In the rows, 128 means zero.
The rows of A fall into 4 groups, which share some directions, and each row is roughly a mix of its group's hidden directions, except one row that fits no group.
A (141 x 10):
[[130 162 124  88 161 138  68 104 139 127]
 [171 112 125 121 136  89 123 162 127 187]
 [147 121 139 152  96 111 175  67 131 128]
 [163 127  85 120  88 120 172 136 150  94]
 [137 135  95  69 145 162 135 173 121 138]
 [101 109 153 168 115 124 133  74 141  86]
 [163 176 123 112 151 165 137 102  89 146]
 [ 98 112 113 137 118 136 103  82 138  66]
 [153  76 113 150 166 136 113  96 163 145]
 [119 110  80 159 152 138 106  95 177 126]
 [148 131 125 113 126 184 118 139 141  63]
 [137 143 118  94 174  78 116 154 106 158]
 [122 142 156 109 134 149 170 109  69 158]
 [137 143 131 147 113 142 196  78 128 133]
 [148 121 159 129 143 112 166 151  80 175]
 [ 96 172  82 148 140  80 129 113 140 126]
 [108 153 138 155 113 144 109  55 135 141]
 [103 135 115 129 173 118 158 109  65 140]
 [143 115 156 161 120  77 184 125 114 136]
 [174 157 114  77 132 137 155 115 136 167]
 [123 138 157 141 156 105 144  60 159 135]
 [149 167 151 124 180  96 135 121 164 155]
 [118 110 131 105 181 122 136  86 137 179]
 [129 106  95 114 122 175 170 116 150  84]
 [149 156 122 137  88 110 126  92  90 177]
 [163 116 105 128  97 126 200 114 118 129]
 [100 135 129  68 142 142  85 153 151 152]
 [122 123 135 186 176 108 113 124 114 169]
 [110 160 145 140 132  97  60 117 125 157]
 [136 117  94  65 103 121 138 172 115 138]
 [137 131 160  66 153 144 126 167 144 154]
 [147 102  79 144 123 115 108  80 168 140]
 [123 161 169 128 117 135 172 109  77 106]
 [145 187 165 140 139 119 111 132  78 134]
 [135 163  93 101 124 168 112  74 143 116]
 [131 114 153 201 155 113 162 125 131 137]
 [168  88 181 146 120 133  92 111 123 109]
 [115 103  79 143 163 152  81 106 110 121]
 [105 152 183 163 125  92 133 124  87 129]
 [142 121 187 105 133 126 159 135 146 180]
 [170 122 137 126 106  71  88 147 122 154]
 [150 152 107  94  72 123 114 156 164 143]
 [153  73 150 155 156 129 144  86 153 127]
 [ 83 132 106 146  98 143 150 115 167  81]
 [187 112  99 116 140 108 123 160 147 169]
 [ 89 113 175 141 115 145 110 113 184 118]
 [161  95  66  95 118 103 122 139 141 139]
 [ 89  90 164  97 161 168 148 123 126 126]
 [146 103 100 161  84  91 169 128 109 133]
 [148 126 141  81  85 126 186 127 115 117]
 [154 157 114 129 141 151 193 107 106  99]
 [157 164 142  81 174 153 139 121 118 157]
 [135  89  85  82 107 139 134 121 173 142]
 [ 96  86 121 132 112 105 164  80 150 154]
 [172 114 112 155  98 124 115 156 185 125]
 [161 114  89 126  85 147  93 138 158 161]
 [ 94 139 134 136 172 182 162 130 148 104]
 [157 186  93 138 120  99 161 124 126 156]
 [142 139  84 182  99  98 123 128 167 126]
 [163 151 110 145 179 144  89 148 114 160]
 [ 89 123 136 139 129 140  67 120 153  83]
 [131 111 126 145 100 121 134  91 120  55]
 [103  97 152 128  97 121 191 130 123  93]
 [ 94 157 107 102 159 131 113 134 103 186]
 [107 147  74 121  90 174 136 112 123 103]
 [153 151 103 133 113 103  59 157 139 127]
 [109 184 132 142 132  94 145 180 138 109]
 [120  89 131 133  89  83  99 113 150 169]
 [ 86  97 138 167 169 159 154 131 103 128]
 [151 125  73  95 121 112 139 164  98 160]
 [101 117 148 116 124  92  97 119 119 195]
 [104 136 184 124 131 134 165 126  73 116]
 [125 126 108 137 125 125 193  74 128 101]
 [154  97 129 129  96  85 154  88 158 101]
 [128 152 147 109  94 129 181  82 107 105]
 [170 143 129  82 127 163 160 155  93 130]
 [134 178 131 187 124 169 122 108 138 130]
 [157 135 137 177 124  75 115 100  95 139]
 [147  96 146 155 131 132  91 106  98  72]
 [103 112 128 118 168 176 133 129  90 172]
 [ 88  86 132 143  98  85 122 126 171 116]
 [126  92 135 175 112  90 107  92 101 103]
 [ 93 127 143 153 155  97  91 167 102 159]
 [138 163  86 108  83 120 102 161 156 142]
 [135 109 146 117 147 114 130 177  98 187]
 [ 99 151 165  95 127 144 146 139  70 148]
 [106 100 108 134 108 163 165 139  73 107]
 [100 135 110 144 108 126  67 126 159  86]
 [166 134 119 139 131 103  84 185 153 114]
 [133 150 165 112 118  82 179 120 163 119]
 [102 116 150 155 109 119 138 158 138  59]
 [124 129 134  92 169 153 185 133  98 151]
 [141 140 119 168 101 147 107 195 126 111]
 [127 165 113 110 108 143 102 197 126 148]
 [156 120 133 145 124 108 119 197 142  87]
 [123 118 126 149 132  79  78  98  85 136]
 [122 177  93 131 171 123 167  93 125 122]
 [133 113 147 123 131 157 109  71 138  71]
 [150 136 119 169 110 137  72 168 147 103]
 [149 127 157  95 162  76 152 121 155 157]
 [113 145 163  90 179 110 156 133 138 165]
 [154 125  87 154 105 113 104 138 178  92]
 [128 161 159 103 153 119 141 194 148 137]
 [107  63 158 142 104 100 113 105 134 146]
 [150 123 109 201 108 129 120 161 147 138]
 [ 93 140 176 155 124 112 104 165 105  93]
 [130 155 136 160 164 113  68 139 115 161]
 [157 169 147  99 138 133  96 154  87 162]
 [122 163 151 155 148  82 168 154 158 130]
 [ 95  71 140 117 122 147 102 141 151  83]
 [ 99 124 151 163 116 144 152  88 154  79]
 [142 132 101 114 155  57 106 108 144 111]
 [148 119  76 150  95 150  85 143 140 158]
 [115 102 158 143  88 182 158 133 100 140]
 [182 125 139 119  86  96 146 155 121 164]
 [151 147  93  87 119 154 172  91 141 111]
 [128 168 131  67  91 122 124 164 137 111]
 [ 81 133 142 145 152 128 187 156 115 153]
 [120 154 105  92 106 140 176  79 128 150]
 [ 94 155 149 125 149 172 114 174 160 110]
 [ 90 115 162 153  95  95 144 133 136  78]
 [166  94 136 147 109 115 140 106 175  85]
 [148 141 115 136  51 167 133 126 136 135]
 [129 174 114 121 118 140 195 126 159 145]
 [ 96 127 157 135 168 147 166  77 149 122]
 [110 144 106  86  95 157  95 135  82 111]
 [158 182 134 172 156 127 161 122 120 151]
 [130 111 131 103 159 139  55 126 105 106]
 [106 110  94  94 106 124 144 175 145 171]
 [ 86 106 119 105 118 170 166  96 143  98]
 [138 107 177 131 171 124 164 121 143 172]
 [129 159 158 110 143 116 139 191 147  91]
 [111 168 107 154  88 110 118 120 185 123]
 [130  99 167 117 146 123 165  74 123 163]
 [132 174 110 142 109 126 191 103 154 128]
 [127  71 145 132 119 141 179 155 120  95]
 [121  87 104 166 125 108 134 135 182  93]
 [146 121 122 173 101 124  73 139 154  91]
 [ 92 126 114 172 138 172  99 123 114  86]
 [195 142 105 106 127 136 166 141  98 137]
 [141  92 108 119  68 147 140 168 119 104]]

Here is one row of each group, with its name. Which group are the others in?
[130 115 155 165 105  59 153 130 139 120] -> B
[113 135 167  87 107 115 165  89 101 103] -> Q
[161 141 177 182 114 117 117 108 141 155] -> J
[141 162  84 155  83 120 121 137 158  93] -> C

[139  72 115 120 129 107 156 109  72 137] -> C
[ 90 136 127 117 116  98 141  89 166 177] -> C
[ 73 111 112 130 124 149  97 173 143  94] -> C
[145 119 111  93 104  97  80 149 165 156] -> B
[127 105 127  91 123 170 168  85 145  97] -> C
[ 99 158 143  87 122 147 119 159  77 103] -> Q
[118 160  67 132 135  95 102 133 165 114] -> Q
[101  92 122  87 158 126 107 166 153  94] -> J
[106 171  74 124 142 113 166 152 109 144] -> C
[163 183 133 124 117 133 100 151 126  78] -> B
